Rotation paths and how fast each direction turns (degrees a step):
Each turn is a multiple of 5 degrees from 10 to 175, or 0.
Each row of a path follows its step; steps can be skipped.
Rotation 1:
step 0: [-15   2 -27 -21  -4  -7  14  -5 -12  25  35  30   8  -2  -9  10  15  20
  12   5   0  -4  -3  -3  -6  14  16]
step 1: [  0 -11 -19  24 -17   0  25   5  -7  12  14  33  23 -14  10 -20  -2   7
  -6  11 -15  -9 -13  16   7   1 -21]
step 2: [ -2 -11   0   3   3  10  18 -12 -17 -37  11  21   2 -17 -14  -6  20   5
  10 -23 -18 -24 -17 -10   2   1 -17]
step 3: [ 16  -2 -19 -13  -6  -4   0 -19   0   7  19  19 -31  -6  -8 -19  14  26
  23  -8  -1  -5   3  -2 -28 -12 -20]
step 4: [  8  11  -4  26 -15  -7 -12  -7  -6   3 -10  10  -6 -37  -8  -8  -5  10
  10   1 -22  23  -5  20 -12   4 -33]
step 5: [ -3  -6  -4 -18  28  -5 -27 -15   8 -18  -8   9  -9 -37  -1  11   5  -1
  14   1 -23   3 -22 -11  12   8 -18]
step 6: [  6 -26 -18   7  17   5 -12   1  21  13   6 -10 -42 -21   7  -7  -5   0
  21  23   7  -6 -14   3  -6 -14  -2]
step 7: [ -3   1   7  30   1  18  10   3  -9   9  -9 -12 -29 -31  -7  26  -3   0
  15   8  -5  16 -13  13  -5  25  15]
step 8: [-14  10  -9  -9  26  -2   9  -4  13  21   4  28 -16  -9  12  36  10   8
   5  13  -7   7  -4 -13  20  23  12]
step 9: [-21 -15 -20  32   9   0  26  19  23  15  12   7  -1 -10   5  -1  -5  18
   6  22  -1 -14   5   2  24 -13   3]
step 10: [-17 -15   5  17   6  36  28   0 -12  -9   7   1  10 -10 -11   3  -1  29
  19 -15 -11 -15   4  -1   5  24  15]
Directions:
[-7 -8 -4 -3  1  9  5  9  1  6 -2  0  9 10 -6 -2  1 -7  6 -5  1  8 14 -1
  8  3  2] : 25
[ -2  -4   8   5   2  -1  -4  11   0   6   1  -4  -5  -5   2  -2   1   3
  -5   6   4   9  -4 -20   1   6   4] : 35
[  6   7   4  -6  -4   9  -3  10  -6   7   0  -1  -3   4   5  -5  -1   7
  -4   0 -11   4  -8  11   6  10  -2] : 110
[ -2  -1  -4   0  -9   7   7   0   0  -6   0  -2   5   3   2   7  12  12
  -7   9   9  -5   3  -3   2   6 -10] : 40
[ -2  -3  -7  -1   1 -12  -1  -1   6   4 -10   3  13  -2   1   1   0   0
  -8   5 -12  -1  -6  -3  13  -2  -4] : 95
[ 3 -4 -4 12 -2 -2 -7 -1  6 12  4  7 -6 11  9 -8 -2 -2 -1  5  7 -3  3  5
  1 -3 -8] : 135
[  7  -3   0  -4  -9  -2  14  10   9   4  -1  -4   1 -11   1  -6 -10   1
  -1   7   2   4   4   5  -6  -8  -1] : 130
Rotation 2:
step 0: [ 12 -16  28 -14 -17  -6  -5  -6   1   6  17  -4 -17  17   5  34 -27 -15
 -16 -13 -13   3   8  -7 -15  19 -12]
step 1: [ -8 -11  11   2  -3  21 -17   7  14 -32  -7 -18 -10   5  -3   2 -19 -27
  -8   0 -11   5  28  -6 -16  23 -24]
step 2: [-12 -29 -16  24  19  14 -25   7  11   6   4 -10 -16  -6  -3   7 -10   3
 -15  25   8  -9  15  17 -16  25 -14]
step 3: [  1 -30  19  26  16  23  -2 -13 -16  -8  16  18  -5   2   1  13 -21  24
  16  19   1 -10  -1  17 -10   2 -14]
step 4: [ -9 -22  18  -4  10  32  -2 -11 -17  -9  15  11   5   0  -8  -8  15 -18
  21  20   0  12  -5  18  24   0 -28]
step 5: [-15 -25   5   5   4   3  -3   6  -5  23  26 -28   3   7 -13 -24  -3 -17
   0  14  -2  12 -27  22  11 -23  -9]
step 6: [-13  -7  27  13 -11  15  26  -4 -15  20  19 -30   7   2  19 -31  -9   2
   1  -3   9 -18 -18  -8  -6  -2  -3]
step 7: [  9 -12  14 -21   5   4  13 -12 -11  22  23  -6  -9  10  30  -6   2 -27
 -15  -9  12 -21   5 -21  18  11 -11]
step 8: [ 15  -7   7 -11  12  -7 -15 -15   7  -1   4 -16  -8  38  11  -5 -30 -24
 -23  -9   6   9   0 -23  -6 -11 -19]
step 9: [  0  -8   0  18   9   5  -4  -3   6 -16 -19 -18   0  31  17 -14   3 -11
 -19  12  11   7  -1 -19 -32  31 -14]
step 10: [ 11 -14  -3  12  23   0  -9   9   0  -6   4   5 -21  25  11  23  12   4
 -11  25  -4 -29 -20   2 -14  30 -12]
Directions:
[ -8   2   3   3   1   7 -15   4 -11   2  -1  -1   4  -7   0  13   0  -2
   1   8 -10   1   7  -3  -5  -1   7] : 35
[ -5   5   4   2  -2  -2   6   1   6   7   4 -11  -6  -9   2   5  -8 -11
   0 -15  -1  -4  10  -4   2   0   1] : 55
[ -2   4 -10 -13   7   3 -12   2   6  -1   1  -2  -5  -5  -3  -2   1  -5
  -1   4   0 -15  -6   0  10  -2  -5] : 125
[ -6  -6  -7  -2   7   3  -3  -6   5  -7  -5   2  -4   2  12   3   0   7
 -11 -12 -12   3   1   2  -4   5  -3] : 45
[ -2  -5  10   0   0   3   3   8   0  -6  -7   5  -4  -8 -12   5   0   4
 -13  -2   8  -3   3  11  -1  -2  -5] : 35
[ 5  3  2 -2 -2  3 -6  5  1 -5  1 -3 -2 12 -4 -2  3 -4 -1 -3 -6 13 13  1
 13 -9 -7] : 100
Rotation 3:
step 0: [-33 -11  14   0  17  19   1  -8  -8  11  -4   0  -8  -8  14  -6  17  16
  42  -5 -12   5 -14  -9  24  27   8]
step 1: [  6   4  19 -28   4  20  -9   6  10 -31   1  16   9 -10   9  11  11  -5
 -14  12  23  24   3 -25 -34  -4  -5]
step 2: [-25  -7  -1  10 -11  -3  -4  -3   2  -7 -13  27 -21   1  -3  28   7  -2
  21 -44   1 -12 -29   1  12  -2  14]
step 3: [ -7  -7   0 -39   9  34   5 -14   9   6  24  -1 -11  -3  -1 -12   8   1
   6  -5 -13  17   3  10 -37  24 -15]
step 4: [ -9  -6  25  -4 -16   1 -15  24 -17  -8   1  12   9 -15 -20   3 -25  -9
  -4 -37  20 -15  -7 -34  -1   4   6]
step 5: [-15 -19 -16 -29 -17   0   3 -33  10 -12  24   9 -22   6  -8  -3  25  25
  -7   3  -5 -28 -13   5  -1  -1  -6]
step 6: [  9 -19  31 -22   8   8 -10  13 -23  24   2   1   3  -9  11 -24  -1  12
  27 -13   2  16  -2 -29  10  19  10]
step 7: [ -4  -2  22  -4  -7   5  -3  -6  -4 -45  -5  31  -7  -6 -15  14  18  15
 -26  21  -3  -9  -6 -24 -11 -12  -9]
step 8: [  4  -9   0 -12  -4   8   5   0   6  20   2  25 -24   2  28   9   4  27
  34 -29  -6   2 -15   7   7 -13  27]
step 9: [ -4  -1  35 -12  19  33  11  -4   3 -12 -14   7  -8   3 -26 -21   9  -8
  -3  -3 -18  14  10 -13 -33   7 -16]
step 10: [  0  20   4  -5 -21  10  -7  15  15 -14  16  21  10 -19  -3  25 -18  21
   7 -33   2 -29  -2 -11   0 -10  21]
Directions:
[  1  -5  -4  -1   1  -8   1  -9   4 -10   1  -7 -14   0  11  -5   2  -3
   0 -13  -6   1   3   2   7  -5   3] : 125
[  3  -3   0  11  -6  -4  10  -5  -4   7   6   1  13  -6   6   6  -1   4
   8 -13   1   5   2  -8   1  -2  -2] : 175
[  2  -2   3   6  -3 -10  -6   5   8  -5  -7   4   3   5 -16   3   8  -5
  -3  -6  -9   0   2  -8   5   2  -5] : 140
[  2  -2  -5  -5  -6   2   5  -6  -5   7   0  -1  -1  15 -10   2  11   0
  12  -1   3   2  -3  10   5  -5   5] : 125
Rotation 4:
step 0: [ 23   4   0  -6   3 -17 -19 -18  22 -29 -15  14 -16   9   5  -1   5  -9
  34   1  -8  22 -10 -17   1 -27 -20]
step 1: [ -8 -19   1   3 -11  12   9  -2  17  21  -8  16 -44   7 -33 -12   1  26
  -2  18  21   1  17   2   7  -7  10]
step 2: [  2  15 -27 -18   5   1  20  20 -29 -11   6  20   4  14 -13 -12  10   1
   4 -23  12 -17 -27  10  25   8  19]
step 3: [  2   0   4  15  36 -15  -2 -21   3  15  32  -9  18 -22  12 -14  -6  32
  21  -3  -3 -13 -13  -6   9   9 -16]
step 4: [ 13 -13  18 -30  -1  28 -18 -12 -11  -1  20  -4  25 -15 -11   6  17   2
 -18  31   6   9   0   6 -22 -19   9]
step 5: [  1   7  23   5   1  25  -8  -3   1 -10 -29  15  -5  32   8  -8  18   2
  10 -16 -39 -10 -10   9 -27   8  -2]
step 6: [ -7 -11 -17  20 -34  -7 -22 -42  -1  -2   1   3 -12  18 -12  22   0   8
  -4  -9   3 -19   6 -17  23  -1 -14]
step 7: [  6 -15 -15  16  -6  -6  10   5  -3  10   4   6 -11  -4  10  10  -5  -8
   9  25  -9   8 -18  26  27 -15  52]
step 8: [ -3  25 -27 -17  15  -1  -9   8  19 -22  -8  15   1 -14  24 -23  -4   5
  24  25  13 -28  -1  12  -1  -2 -16]
step 9: [ 12  -8  18 -14   8  -2  14   0  24   2  20  25  -3 -27 -25   3  23  19
 -21  -7 -14  -1  19   9  17  -8 -26]
step 10: [  1  34  20   3  13  15   3   9 -35  -5  -8   0   6  13 -35  10   2  18
  15  -4  -6   7  -6 -12  -1 -33  14]
Directions:
[  1  -8   8  -4 -10   8  16   5  -9  -4   6  -3   0   1  -2   2  -4  -4
  -3   2   0  -1  -1  10   3 -11   4] : 135
[ -1   0   4   5  -5  -3  -6   9  -3 -11   2  -7  -3   8 -15  -6  -1   6
  -4   3  -8  -2   1  -3   8  10   2] : 85
[  2   5  -5  -4   8  -6   6   8   2  -2  -7   0 -10  -6  -6  -6   1   5
   3  -3   7   8   6   4  11 -11  -5] : 45
[ -2   6  -1   1   2   1   5   2   4   6   2   0  12  14   1  -2   5   1
  -7  12  -6   8  -2  -1   2  -6 -14] : 70
[ -1  -8 -16   5  -4  -4   7  -1  -5   5   2   1  -7  16   1   1   3   0
   9   1   6   2   4  -1   0   5   5] : 70
[ -5   9  -1   1  -5   6   4   2  -6   5   5  10  -3   1   3   5   5   2
  -8 -17  -4  -5   6  -1   8   4  -6] : 100
